In the data rows, the value 128 means zero.
Here are some points:
175 116 113 181 187 143 146 71 200 46 133 111 126 114 105 130 125 132 54 102 134 111 119 128 130 115 101 152 124 126 122
116 104 138 98 82 118 119 155 86 192 130 127 164 141 131 87 140 99 140 111 134 153 148 132 123 124 164 97 108 129 123
135 105 110 125 173 150 124 147 121 163 147 160 165 154 145 143 100 140 255 140 109 126 128 182 143 117 150 43 104 174 166
159 154 124 197 167 96 149 76 227 1 89 108 102 128 104 171 108 146 12 110 168 121 97 141 145 130 55 191 98 152 129
139 135 107 127 133 144 143 134 120 146 83 108 120 141 94 106 98 144 152 147 133 99 129 147 123 122 140 89 137 139 142
119 125 122 102 101 138 166 146 127 159 136 103 116 118 137 102 153 117 222 122 139 131 143 115 120 106 146 130 150 139 126
220 255 255 28 140 32 255 114 222 0 99 188 0 141 160 255 0 255 0 236 144 117 0 37 56 158 13 255 43 102 135
108 143 116 118 103 122 127 155 127 147 135 156 138 104 131 115 136 103 90 111 124 144 143 114 142 138 125 117 138 99 123
121 113 139 102 72 76 65 138 64 186 158 166 171 108 133 148 149 148 46 157 82 139 181 113 156 155 133 54 140 116 118
87 117 127 67 69 87 66 95 74 160 165 178 167 118 135 146 156 132 84 149 97 151 160 127 131 139 122 96 126 119 106
130 132 92 122 100 147 140 140 140 174 118 122 138 112 144 109 146 131 160 101 122 142 127 129 126 116 122 123 128 106 110
89 97 128 86 108 105 113 121 67 134 130 133 141 130 135 134 123 104 129 117 153 145 137 139 140 96 182 119 122 129 153
187 158 65 175 101 140 144 108 181 98 125 90 131 118 121 93 124 143 121 130 152 101 155 146 164 161 92 117 135 115 125
83 119 120 84 94 110 112 144 46 181 127 141 179 138 122 126 144 113 155 110 135 163 125 138 167 114 187 120 123 129 138
125 137 109 151 145 144 137 157 128 161 98 106 135 115 111 89 136 149 190 119 138 132 115 112 143 121 127 112 139 127 147
132 110 115 130 113 137 103 123 106 161 120 128 144 135 120 130 135 111 111 143 126 140 132 127 143 129 143 93 101 129 120
148 125 84 129 131 157 142 125 155 157 117 119 120 157 114 95 155 132 123 101 129 111 140 134 123 123 106 137 137 142 127
149 184 207 124 146 110 147 52 191 0 125 145 34 126 118 219 57 188 48 155 149 104 25 112 90 130 36 255 108 138 120
131 117 114 156 125 136 151 168 171 181 192 71 107 82 113 50 177 156 22 43 113 137 163 54 84 79 116 218 191 80 66
125 137 128 135 111 133 138 123 122 161 131 119 133 127 128 143 159 116 162 146 110 116 144 138 136 127 134 125 141 131 123
122 123 117 151 132 163 112 160 125 178 122 111 131 117 118 116 125 131 128 139 131 129 121 108 118 149 145 122 136 117 121
134 139 149 191 172 136 162 136 193 62 88 111 93 117 103 149 105 140 82 124 148 126 89 91 117 148 86 183 109 120 129
138 108 159 156 189 101 143 68 183 22 57 145 91 160 71 184 63 104 0 129 175 96 93 139 121 135 97 173 109 152 166
102 137 109 126 97 116 125 152 110 159 160 125 128 120 155 143 138 124 153 131 136 139 147 108 144 143 138 123 141 118 100
120 74 150 186 235 143 145 90 174 16 90 117 114 150 58 149 120 104 110 92 119 114 73 128 97 67 133 177 133 172 145
101 129 105 100 95 100 93 106 94 146 119 156 151 140 119 145 131 107 58 123 130 124 140 153 144 112 150 117 113 139 138
151 105 107 108 145 167 157 126 145 134 90 124 129 159 89 92 91 122 201 142 120 92 127 172 108 125 149 85 111 175 164
170 116 150 154 205 126 144 136 166 136 122 157 119 152 156 140 86 154 255 182 108 67 126 186 98 136 119 101 117 180 148
113 116 142 99 73 107 77 138 57 184 168 167 186 128 137 128 160 118 71 146 97 146 165 110 151 164 139 73 135 113 129
130 117 88 126 128 123 151 155 184 103 138 136 149 128 115 72 135 138 113 79 120 127 147 120 138 87 116 149 141 133 124
103 94 131 61 98 114 130 130 91 134 127 148 146 137 155 113 159 111 129 109 129 143 158 159 131 96 145 109 112 126 134
157 119 89 153 143 121 134 116 163 132 118 132 158 148 106 112 123 114 133 122 118 131 128 161 140 120 123 155 112 164 139
119 96 92 104 110 111 150 132 107 88 79 146 159 154 78 119 107 112 126 131 147 134 125 171 152 112 147 142 90 136 152
128 172 137 120 46 137 117 155 107 194 165 121 140 103 142 103 173 146 177 188 110 117 158 82 140 166 106 48 145 87 99
133 132 96 123 104 137 141 152 152 165 137 111 121 117 141 102 148 144 192 131 122 123 146 122 121 131 107 128 149 123 114
142 96 54 131 145 129 128 61 112 67 99 143 163 156 93 128 117 84 79 72 158 150 116 178 151 88 143 134 82 143 137
135 118 103 218 210 143 192 86 199 51 85 94 112 150 90 105 122 172 217 84 145 113 88 113 137 100 112 180 139 142 125
125 107 131 110 122 94 90 123 83 160 131 189 168 143 137 165 127 133 203 174 87 118 136 150 147 176 124 58 109 145 153
103 160 202 164 179 89 123 63 165 0 122 107 78 124 120 169 95 177 51 158 89 43 83 102 96 154 63 182 119 107 100
140 148 98 138 97 141 128 112 127 143 136 119 120 124 135 121 151 127 129 105 106 116 156 152 118 131 121 93 129 97 119
158 132 255 158 233 128 139 55 203 0 101 138 42 144 109 208 99 135 0 125 105 82 49 121 76 112 59 226 100 128 118
83 82 155 56 89 65 72 124 16 155 133 170 181 136 129 132 150 107 49 142 120 146 156 116 156 144 147 82 125 125 165
133 119 111 161 148 166 125 130 158 135 161 139 142 109 144 105 168 149 122 124 110 127 161 135 114 128 122 126 111 119 98
118 152 162 143 102 133 141 144 120 186 131 130 95 99 153 129 151 121 147 123 99 135 165 111 98 118 153 98 160 89 95
107 127 123 53 58 100 139 150 99 157 155 124 145 121 157 100 167 121 185 117 132 126 152 146 122 109 127 115 129 127 117
121 112 99 114 123 121 115 118 127 98 112 148 162 147 111 116 121 111 40 114 143 111 148 184 134 107 136 129 110 151 148
123 132 121 130 115 142 133 118 122 133 125 156 134 126 131 133 158 91 91 133 111 133 136 143 142 111 131 115 108 120 135
98 152 88 148 113 127 109 116 91 122 138 123 152 120 151 121 124 124 147 141 160 141 115 130 175 131 149 125 92 106 113
114 119 157 114 64 100 120 142 48 209 134 129 147 118 134 147 172 100 128 133 134 146 155 124 125 155 171 91 167 97 128
113 97 100 64 97 103 87 135 89 160 128 155 173 145 116 120 128 121 85 130 130 135 137 131 154 123 133 110 116 147 151
105 139 128 150 130 153 120 129 124 148 142 108 125 95 154 133 148 132 178 131 127 150 139 128 140 123 150 135 132 114 106
112 105 65 118 147 150 128 131 150 148 108 112 137 158 116 89 104 124 122 81 174 157 107 129 146 121 135 168 130 137 137
161 120 108 149 149 136 127 123 176 125 105 126 143 137 113 88 128 125 120 126 101 130 162 157 153 134 110 126 123 145 140
250 255 255 74 130 144 255 114 183 0 127 149 0 100 154 225 23 255 26 220 182 133 0 15 66 190 41 255 49 78 131
148 119 139 110 183 144 112 126 148 146 110 148 114 135 129 168 122 117 115 166 112 92 129 153 106 155 128 85 120 141 139
104 176 146 156 130 158 114 128 132 179 131 143 110 95 149 138 159 115 67 130 114 124 117 97 141 129 119 106 137 79 113
133 95 116 129 142 130 157 141 138 76 111 159 141 150 105 120 130 94 104 121 137 125 144 149 140 120 132 157 104 159 152
86 148 105 124 97 126 103 126 69 145 133 141 163 117 149 123 139 109 129 148 148 142 125 136 174 134 157 108 97 107 124
108 107 171 149 122 135 106 135 91 192 138 108 112 103 130 136 183 139 167 133 104 152 171 119 114 108 155 115 159 136 118
129 120 134 142 140 145 109 132 118 139 116 155 139 126 121 160 101 116 132 177 114 98 120 159 116 145 158 81 97 143 141
114 132 108 147 161 115 123 120 155 86 98 124 130 140 96 159 93 109 55 91 163 164 72 110 164 111 131 177 104 132 141
147 222 255 156 199 155 150 30 196 0 121 120 28 117 94 252 46 209 0 149 111 39 0 106 47 126 13 255 97 132 126
158 57 75 110 147 116 162 128 190 120 122 100 147 154 55 62 144 95 0 33 144 142 143 93 124 90 112 215 161 136 119
141 150 137 138 96 145 162 115 118 107 126 139 120 108 139 155 138 157 140 138 130 141 106 105 114 140 131 140 106 91 107
159 126 116 138 125 123 156 110 144 100 124 130 123 128 123 142 138 110 75 114 150 110 147 152 123 112 155 141 127 143 124
89 94 160 102 103 112 85 141 66 168 153 153 135 119 155 146 168 119 126 123 96 155 169 117 112 119 156 94 152 125 113
150 140 132 157 118 134 144 117 144 105 118 103 120 136 109 118 136 104 122 126 119 105 125 135 119 126 121 136 131 127 122
106 106 83 75 107 140 124 145 129 141 141 142 154 142 146 96 123 129 172 115 130 136 123 134 128 100 139 115 132 129 125
141 130 130 157 153 139 150 132 163 157 125 93 107 143 120 112 161 129 188 99 126 152 135 121 131 116 120 149 164 148 127
172 137 112 194 173 146 160 86 186 65 131 110 119 129 121 120 119 130 173 94 109 118 107 142 140 108 108 141 136 120 128
105 137 154 109 124 133 134 115 115 111 126 112 91 131 136 138 118 141 144 139 136 131 114 104 113 114 130 131 123 116 120
104 81 166 119 255 61 57 127 145 38 248 216 163 213 255 255 0 112 255 137 133 102 124 255 134 155 108 0 81 255 241
97 101 152 115 145 96 112 104 100 75 119 130 125 138 118 148 108 108 93 108 141 136 108 133 122 94 156 147 124 137 148
154 121 89 146 164 139 138 98 144 93 98 94 121 153 78 126 128 117 114 113 154 121 112 147 134 99 133 128 118 158 144
100 119 104 124 120 141 132 144 109 148 124 129 134 129 124 117 138 119 144 120 134 136 142 139 137 112 156 128 107 127 127
139 97 97 132 158 137 175 142 161 46 100 160 137 160 95 113 116 88 113 112 152 123 133 155 145 115 118 183 95 168 158
134 147 126 150 75 112 138 159 144 202 164 108 96 105 141 112 158 133 131 140 111 129 195 76 132 168 110 124 176 101 103
116 100 144 204 224 122 115 80 193 22 70 101 81 132 80 172 100 128 0 105 136 94 90 132 97 117 96 160 119 126 120
133 137 113 132 75 120 122 140 123 191 154 96 118 112 145 125 159 151 251 144 98 149 148 105 158 137 100 123 161 133 118
137 137 130 135 117 158 139 148 145 159 129 121 126 123 124 104 158 135 161 114 119 125 166 141 115 149 133 125 159 131 128
133 126 153 109 115 163 111 116 78 202 83 100 124 145 136 134 107 114 170 164 115 95 113 179 100 142 158 30 123 145 163
108 147 113 130 106 118 127 117 105 118 122 137 133 117 116 128 127 95 109 128 147 133 136 139 145 115 148 117 123 129 134
101 130 183 28 53 48 150 134 92 254 176 161 152 129 141 77 190 132 230 171 87 86 172 136 104 151 68 134 199 154 138
120 87 129 128 170 159 166 115 94 164 113 141 167 147 150 146 113 54 25 118 133 119 169 105 133 150 160 69 76 97 130
157 80 64 138 151 102 152 95 172 81 104 123 128 156 63 138 121 103 72 67 151 139 125 132 129 98 126 195 137 162 138
140 137 119 131 102 132 120 140 169 159 145 97 111 121 139 96 147 142 199 126 126 139 157 114 115 145 112 134 180 144 114
156 156 159 147 149 143 144 108 135 127 127 126 125 111 169 124 157 134 109 111 131 112 148 148 127 119 165 92 104 94 110
16 more points follow, each with its number after it:
112 129 155 115 91 120 154 171 123 154 157 120 120 99 158 117 176 133 213 153 100 112 166 121 105 110 134 112 163 136 112 0
114 106 113 105 104 119 105 152 93 175 112 131 124 141 108 117 123 120 70 112 148 159 154 128 123 127 153 122 130 128 132 1
142 120 136 149 156 148 115 136 132 135 108 155 136 123 106 158 103 116 104 166 112 100 125 164 103 138 151 87 106 144 143 2
102 102 152 87 60 94 64 133 26 186 172 178 194 143 136 132 156 123 117 157 99 160 157 115 152 165 151 72 135 133 136 3
137 99 130 117 151 116 105 145 117 164 118 125 109 159 116 147 107 137 139 109 141 151 150 153 105 136 154 98 134 160 152 4
149 101 136 82 120 74 115 121 122 121 128 177 126 150 153 162 114 120 165 149 111 108 159 183 116 146 108 96 121 155 162 5
146 135 108 164 100 137 139 179 152 159 133 122 137 102 134 85 119 127 174 151 117 132 147 116 135 140 107 114 136 106 123 6
152 140 96 158 137 118 161 119 159 117 117 107 108 150 115 119 127 118 114 108 152 116 140 148 126 116 114 164 136 139 134 7
124 131 99 114 79 135 108 136 105 170 114 131 164 128 127 97 149 105 120 127 145 145 132 138 140 128 132 111 126 132 125 8
89 57 144 99 97 68 39 129 0 160 117 187 170 152 120 170 124 80 0 119 133 174 156 123 157 154 177 97 143 128 165 9
91 155 110 164 108 169 97 115 69 148 160 104 132 95 144 163 94 116 133 138 150 149 87 101 162 133 179 81 123 89 110 10
131 118 111 122 105 134 125 155 134 171 135 129 136 124 139 103 146 132 149 136 122 128 151 122 114 136 126 121 146 125 114 11
120 134 130 121 92 145 139 153 119 158 156 125 153 120 151 84 159 134 169 144 124 102 163 148 102 120 141 84 124 131 109 12
100 153 154 150 85 135 90 158 79 190 168 119 143 78 150 124 149 162 131 166 129 131 152 92 141 154 163 60 134 92 98 13
116 100 103 108 117 118 154 192 158 174 185 90 145 91 109 38 175 155 49 47 140 111 165 58 101 83 93 248 194 94 80 14
124 110 159 121 129 139 135 133 119 185 119 117 109 142 123 134 148 97 114 102 98 137 146 139 97 120 147 131 159 133 128 15
Which two of these numbered points are nearest to each point below, ignoring the direction in which the first points spread most? Their numbers follow each, nearest first.
104 77 98 90 91 53 81 239 121 204 234 104 169 31 152 10 163 159 0 46 157 122 196 2 100 72 39 255 215 35 64 > 14 11
149 137 83 161 143 113 160 122 165 123 114 101 105 160 105 112 121 117 124 101 153 123 135 144 128 116 98 179 140 140 139 > 7 11
120 113 147 84 117 172 158 154 128 149 98 120 132 140 141 97 127 89 210 164 132 93 129 168 96 144 145 98 112 157 149 > 12 11
131 139 121 163 96 136 129 182 133 166 140 127 137 92 143 98 123 133 173 153 107 129 147 111 136 141 122 106 136 99 121 > 6 11
159 140 84 163 135 119 136 123 172 93 116 120 130 127 95 107 135 123 111 104 135 136 144 139 132 116 114 148 130 144 135 > 7 8
127 133 93 143 124 152 101 130 115 171 114 128 147 134 113 112 116 109 117 131 132 146 116 122 146 138 143 118 120 123 131 > 8 11
126 138 118 142 106 141 126 120 126 143 122 161 142 122 135 134 158 90 73 143 105 130 129 141 152 119 115 109 99 110 130 > 8 11
139 125 113 119 110 135 137 158 148 171 136 120 124 120 139 101 152 137 144 130 125 118 157 126 102 133 114 118 152 123 112 > 11 12
98 80 146 116 106 94 58 130 24 164 118 173 155 140 122 158 135 88 24 131 126 164 150 125 144 147 168 92 135 124 155 > 9 3
109 105 107 128 157 108 118 153 129 115 154 165 141 152 139 166 95 109 184 84 118 159 128 167 125 112 152 101 128 173 153 > 4 5
44 75 170 0 106 30 51 86 19 192 145 209 189 174 109 138 138 103 53 98 94 187 147 126 124 100 135 151 157 162 164 > 9 3
122 104 166 136 148 147 131 124 116 187 110 115 111 151 108 143 143 94 98 99 96 143 140 148 96 112 155 139 152 142 134 > 15 4
116 136 155 113 103 114 164 215 164 238 189 85 88 73 160 75 195 185 255 91 87 144 181 47 77 114 97 169 234 107 79 > 0 11
131 115 113 113 136 116 114 140 120 147 130 137 144 129 110 126 122 122 51 111 132 138 147 137 134 123 133 107 131 120 128 > 1 8
128 199 130 193 91 146 84 159 122 209 173 78 110 68 143 145 154 194 157 169 102 149 140 99 137 144 125 86 152 95 80 > 13 6
122 112 156 137 151 143 136 120 127 171 122 115 107 141 116 139 156 107 106 88 98 141 143 137 103 103 145 142 153 132 127 > 15 11
101 148 102 150 114 155 93 117 85 138 151 112 138 101 134 157 105 123 126 133 151 152 94 111 157 125 163 92 124 107 116 > 10 8
107 109 114 70 107 103 124 162 92 140 124 135 165 129 127 139 165 60 0 79 129 124 196 96 164 135 112 114 125 87 132 > 1 8
94 60 171 58 100 139 115 170 18 164 144 135 178 153 164 169 204 52 0 71 119 154 212 60 161 121 157 97 121 54 125 > 9 1
127 136 153 146 123 158 93 125 88 142 126 155 135 125 124 160 98 101 110 180 106 102 125 138 131 149 166 50 102 111 125 > 2 13
171 144 129 178 176 142 149 143 195 142 115 112 101 115 148 124 126 153 206 152 107 103 143 135 128 165 103 110 133 128 130 > 6 11
135 122 100 117 95 151 128 138 157 205 143 105 129 127 139 109 132 117 135 114 138 141 134 99 134 159 117 110 155 115 105 > 11 8
106 131 115 113 125 107 110 137 126 146 164 128 108 86 163 164 177 154 217 101 104 161 135 118 118 100 113 157 173 139 112 > 0 11
101 126 115 85 112 109 66 135 78 197 126 151 143 135 112 130 107 142 76 133 129 163 129 100 135 117 149 106 149 115 131 > 1 8
142 135 120 150 92 131 112 113 160 199 154 111 72 101 147 115 195 169 255 140 91 157 152 106 80 129 82 134 191 130 103 > 0 11
86 86 140 63 123 46 90 120 67 161 132 158 139 133 118 132 172 86 0 28 121 182 170 115 161 102 145 164 179 101 144 > 9 1
127 136 87 138 129 131 101 122 111 144 114 129 144 127 111 130 124 135 98 152 142 133 123 140 135 114 139 105 105 137 133 > 8 1
53 109 174 15 69 35 96 84 17 191 170 191 201 138 137 138 169 125 148 144 91 165 160 129 154 138 117 115 142 147 136 > 3 5
144 154 137 103 119 145 128 95 144 54 137 132 141 111 141 160 124 129 75 122 123 115 85 129 148 149 99 161 108 127 116 > 8 11
141 130 157 89 255 123 87 143 115 158 243 245 165 163 255 255 0 104 255 219 80 80 117 255 137 181 110 0 66 249 219 > 5 2
172 176 164 167 176 155 158 92 155 102 123 124 109 100 179 136 159 146 93 111 131 92 149 156 125 116 166 90 104 79 105 > 12 11
124 103 113 105 125 141 120 148 130 187 128 119 140 155 126 95 159 116 156 130 132 118 147 119 130 137 118 123 147 148 135 > 11 7
90 86 129 116 157 185 176 145 62 169 114 155 182 146 204 230 132 0 0 114 116 132 185 56 159 147 173 28 71 55 120 > 9 1
121 129 96 105 83 129 116 140 102 153 119 132 169 126 128 108 152 88 64 117 148 140 149 120 153 131 123 110 124 114 123 > 8 1
146 132 96 189 134 179 170 132 185 127 137 79 119 109 123 103 115 166 206 110 120 111 117 102 122 131 124 114 147 110 102 > 6 11
137 107 161 186 207 110 139 79 160 21 83 119 96 150 79 148 59 113 69 126 160 133 67 131 129 100 136 173 104 148 151 > 4 7
136 128 93 119 118 144 146 159 162 157 129 119 124 122 137 92 143 139 151 126 132 111 147 128 106 129 111 128 144 120 114 > 11 6
126 156 125 137 130 152 136 137 151 149 138 89 84 115 139 115 136 130 142 105 131 125 142 108 109 131 129 110 172 102 117 > 11 12
103 88 115 92 102 118 137 125 73 136 112 160 187 133 114 132 164 83 160 102 129 148 131 150 155 106 179 114 110 128 141 > 8 1
93 122 152 135 201 91 51 165 117 116 226 164 153 168 242 232 23 143 255 153 109 127 137 248 142 175 157 0 94 218 184 > 5 4
183 114 111 94 47 142 200 176 142 147 124 145 182 144 116 49 116 98 115 157 136 51 186 159 105 158 126 71 106 122 133 > 12 11
130 51 100 66 116 63 64 222 94 221 205 76 193 83 116 2 178 158 0 40 147 127 200 23 112 91 57 255 192 72 107 > 14 1
103 67 170 64 105 35 46 226 42 255 210 65 148 82 173 40 177 176 111 75 138 135 193 46 97 108 93 243 251 87 119 > 14 11
127 67 150 142 255 128 90 108 145 93 96 177 141 208 131 204 48 100 255 152 171 126 95 203 111 175 165 73 89 233 192 > 4 5
137 94 179 100 90 133 151 125 92 172 140 130 117 147 147 113 209 98 149 105 117 136 186 141 78 114 141 103 158 132 114 > 15 12
100 131 121 114 79 119 95 132 105 213 181 106 101 88 193 144 156 166 252 134 86 172 146 86 137 113 130 105 176 108 87 > 0 11
104 96 147 66 91 39 57 231 80 255 216 66 122 80 165 60 147 204 183 85 110 161 182 71 97 94 65 251 249 125 105 > 14 0
187 106 111 143 235 97 108 134 170 122 134 200 162 192 202 204 11 152 255 189 112 74 103 255 139 197 112 0 50 242 222 > 5 2
127 108 134 108 251 100 102 172 149 152 173 201 150 192 245 207 17 185 255 191 122 101 97 255 142 155 129 0 54 246 222 > 5 2
140 105 187 190 255 72 93 26 170 0 91 106 81 169 62 211 87 115 0 71 119 108 29 148 91 84 89 221 119 162 142 > 4 15
95 102 136 117 85 79 60 136 55 156 118 170 164 130 127 150 134 99 33 136 115 163 159 132 155 149 163 90 115 120 131 > 9 3
146 123 132 109 255 118 90 155 131 136 255 255 188 180 255 255 0 141 255 232 99 92 55 255 145 178 129 0 27 255 254 > 5 2
103 124 105 101 127 111 64 132 91 173 129 146 146 130 109 136 104 147 73 131 129 158 121 104 138 114 139 109 143 116 131 > 1 8
104 148 143 118 76 128 78 150 86 217 149 125 137 106 155 118 152 151 130 152 113 139 153 100 128 145 141 68 161 98 108 > 13 11
140 120 89 100 118 127 129 124 128 135 118 135 142 142 111 105 125 111 115 120 146 137 139 135 136 120 117 123 133 122 143 > 8 7
87 135 104 95 100 88 83 99 90 149 127 157 142 142 124 153 131 108 52 115 138 130 144 148 147 116 152 128 116 141 136 > 1 8
108 103 166 98 105 135 103 152 86 186 142 128 127 142 136 134 141 88 95 98 116 158 147 135 113 141 165 125 167 144 134 > 15 1
158 134 105 176 171 144 180 111 182 69 119 124 112 142 114 109 135 116 179 104 108 107 132 135 149 98 108 165 124 148 147 > 7 6
100 93 55 80 69 123 141 144 67 124 84 151 188 152 89 111 116 102 154 131 160 159 133 176 171 114 173 127 80 127 145 > 8 1
139 102 139 56 66 72 121 121 96 135 142 164 122 133 146 152 150 100 91 126 105 122 183 154 115 132 109 114 144 124 145 > 5 3
129 118 151 106 165 143 105 133 97 188 110 134 132 162 175 162 72 139 255 176 117 95 104 214 113 147 151 0 98 182 187 > 5 2
139 109 87 134 158 139 142 119 164 91 118 127 140 153 113 94 118 99 92 87 127 120 146 168 123 113 138 170 116 147 129 > 7 8
165 112 160 129 229 130 137 107 159 56 89 166 106 189 136 203 41 146 229 164 182 142 62 157 104 178 131 130 80 189 184 > 4 5
106 106 151 137 131 132 104 132 90 180 135 115 120 110 125 138 167 134 152 125 118 154 155 121 119 104 157 115 155 136 123 > 15 11
123 124 139 108 69 104 143 159 102 167 141 122 114 140 136 102 141 122 136 146 138 130 174 109 130 139 127 112 153 113 123 > 11 12
123 182 121 179 97 144 98 149 116 191 158 89 121 81 136 142 149 174 167 152 111 150 133 109 143 133 134 96 142 102 92 > 13 6
117 130 155 117 103 117 114 172 111 213 155 92 132 93 167 74 157 154 150 123 138 125 160 81 121 127 130 160 171 106 111 > 11 0
155 113 124 148 157 159 120 135 135 131 91 153 155 136 97 136 103 94 112 163 124 113 97 162 130 137 151 96 79 145 142 > 2 8
114 118 141 142 101 140 82 126 91 175 155 137 154 80 143 153 166 150 123 152 107 139 159 127 158 161 143 84 129 114 124 > 13 11
117 125 118 43 32 89 145 161 102 159 163 125 154 122 158 86 167 121 200 118 133 129 157 156 111 107 120 115 121 130 109 > 12 0
118 175 144 155 116 167 123 99 106 68 147 110 99 100 141 181 78 142 103 154 156 127 60 96 141 144 134 141 105 92 115 > 10 13
99 148 81 115 76 95 111 164 92 165 146 109 157 114 116 98 129 124 134 102 152 162 135 96 183 139 148 143 123 109 127 > 8 1
82 133 154 122 84 101 104 123 61 160 153 150 150 91 170 163 185 116 183 151 116 149 134 102 141 132 160 86 147 98 113 > 13 0
172 113 123 213 157 175 173 121 194 93 116 104 130 108 107 92 127 142 158 117 108 104 146 131 133 127 127 123 124 113 106 > 6 7
98 164 107 164 125 138 82 129 103 162 133 116 126 106 148 148 122 120 112 118 124 153 102 120 155 133 144 112 129 104 121 > 10 8
128 136 137 134 102 133 133 141 134 194 141 116 108 129 135 104 163 135 168 123 116 135 158 107 97 113 126 123 156 130 105 > 11 0
69 163 92 132 86 131 96 136 52 150 149 124 166 105 167 115 128 127 162 160 168 149 119 129 186 142 171 106 84 94 106 > 10 8
123 101 60 147 140 117 104 108 132 79 163 119 135 126 105 123 123 84 0 34 146 178 108 78 153 91 134 180 137 101 95 > 1 8
113 100 88 122 162 138 143 137 147 122 110 114 125 139 97 117 128 145 122 107 145 112 143 146 138 104 139 143 129 141 145 > 7 11
100 107 135 93 66 104 79 124 44 191 139 179 173 121 117 140 162 105 102 160 90 148 152 93 148 169 138 74 134 106 131 > 3 1
185 158 171 187 123 139 255 197 251 64 81 76 44 131 103 110 105 171 188 139 156 169 100 46 79 181 39 244 150 140 112 > 6 0
105 70 169 74 99 48 68 200 46 250 184 91 145 95 159 73 182 150 116 91 132 137 184 67 98 115 110 204 227 94 128 > 14 11
161 143 172 119 37 91 121 153 80 213 148 94 142 137 135 99 188 118 220 151 111 141 177 124 120 158 134 72 164 135 113 > 0 11
85 104 179 81 58 61 59 142 22 211 165 150 152 113 152 128 154 127 68 150 102 162 185 110 115 163 142 74 159 114 123 > 3 1
125 122 111 196 178 159 158 114 178 109 165 79 90 99 96 93 199 123 40 40 111 145 142 55 97 75 119 196 163 86 60 > 14 15
106 162 142 139 94 148 114 148 98 199 141 102 134 99 156 102 152 125 174 150 137 126 133 100 146 157 126 85 148 94 122 > 13 11
135 158 147 101 155 129 153 81 161 13 98 149 96 151 108 169 85 130 43 125 133 112 69 120 140 130 105 223 112 140 141 > 8 1
129 118 138 150 115 154 85 112 74 174 98 142 165 132 110 168 116 99 130 182 141 126 105 161 128 145 179 72 87 155 150 > 2 8
89 178 123 171 100 146 102 95 91 108 148 134 129 78 163 164 153 103 93 160 133 131 138 129 174 132 156 100 108 81 109 > 10 13
103 128 119 124 98 161 181 178 139 143 141 113 112 108 136 80 128 138 233 131 112 114 164 111 108 110 162 124 149 110 112 > 0 12
140 122 144 126 92 113 129 149 117 192 155 131 150 106 156 102 181 131 139 131 100 132 178 126 134 150 107 112 148 113 115 > 11 12
121 164 126 123 68 136 117 149 103 184 153 125 139 110 137 110 162 137 161 168 115 126 144 93 145 149 118 67 135 94 110 > 13 11
113 159 106 128 141 134 114 114 115 123 106 132 118 124 113 139 143 111 92 112 146 132 112 125 149 109 134 128 140 116 142 > 8 1
105 111 104 105 134 118 105 137 106 167 108 143 142 151 115 127 122 119 105 108 125 165 132 149 146 107 145 145 125 133 137 > 1 8
107 106 108 132 163 90 120 133 163 97 101 162 138 142 105 141 117 101 49 90 138 151 131 144 151 100 121 196 137 158 157 > 1 7
75 154 102 116 86 125 93 142 56 161 145 122 160 112 157 117 124 123 146 144 163 156 121 121 175 138 172 100 101 98 109 > 10 8
127 122 105 128 107 160 128 149 147 161 144 98 134 131 138 91 112 136 122 111 134 128 150 127 140 149 152 120 145 125 112 > 11 7
104 127 103 173 162 137 109 105 147 87 118 142 137 117 120 154 102 119 78 126 152 139 88 120 159 120 139 146 91 127 113 > 8 10
162 160 173 93 78 97 120 137 87 106 141 156 115 130 139 157 99 170 53 179 118 145 106 83 142 187 108 177 117 112 133 > 3 13
110 111 117 93 82 127 117 136 92 143 140 155 155 122 151 99 144 112 116 124 125 129 158 139 142 130 152 95 119 107 130 > 8 11
127 149 68 132 82 114 125 147 132 103 139 144 150 100 126 125 112 115 99 176 161 111 157 124 159 156 119 126 96 118 115 > 8 11
87 133 178 41 73 69 64 125 31 241 166 145 164 132 129 92 155 143 162 158 105 160 163 88 123 156 102 117 175 148 145 > 3 11
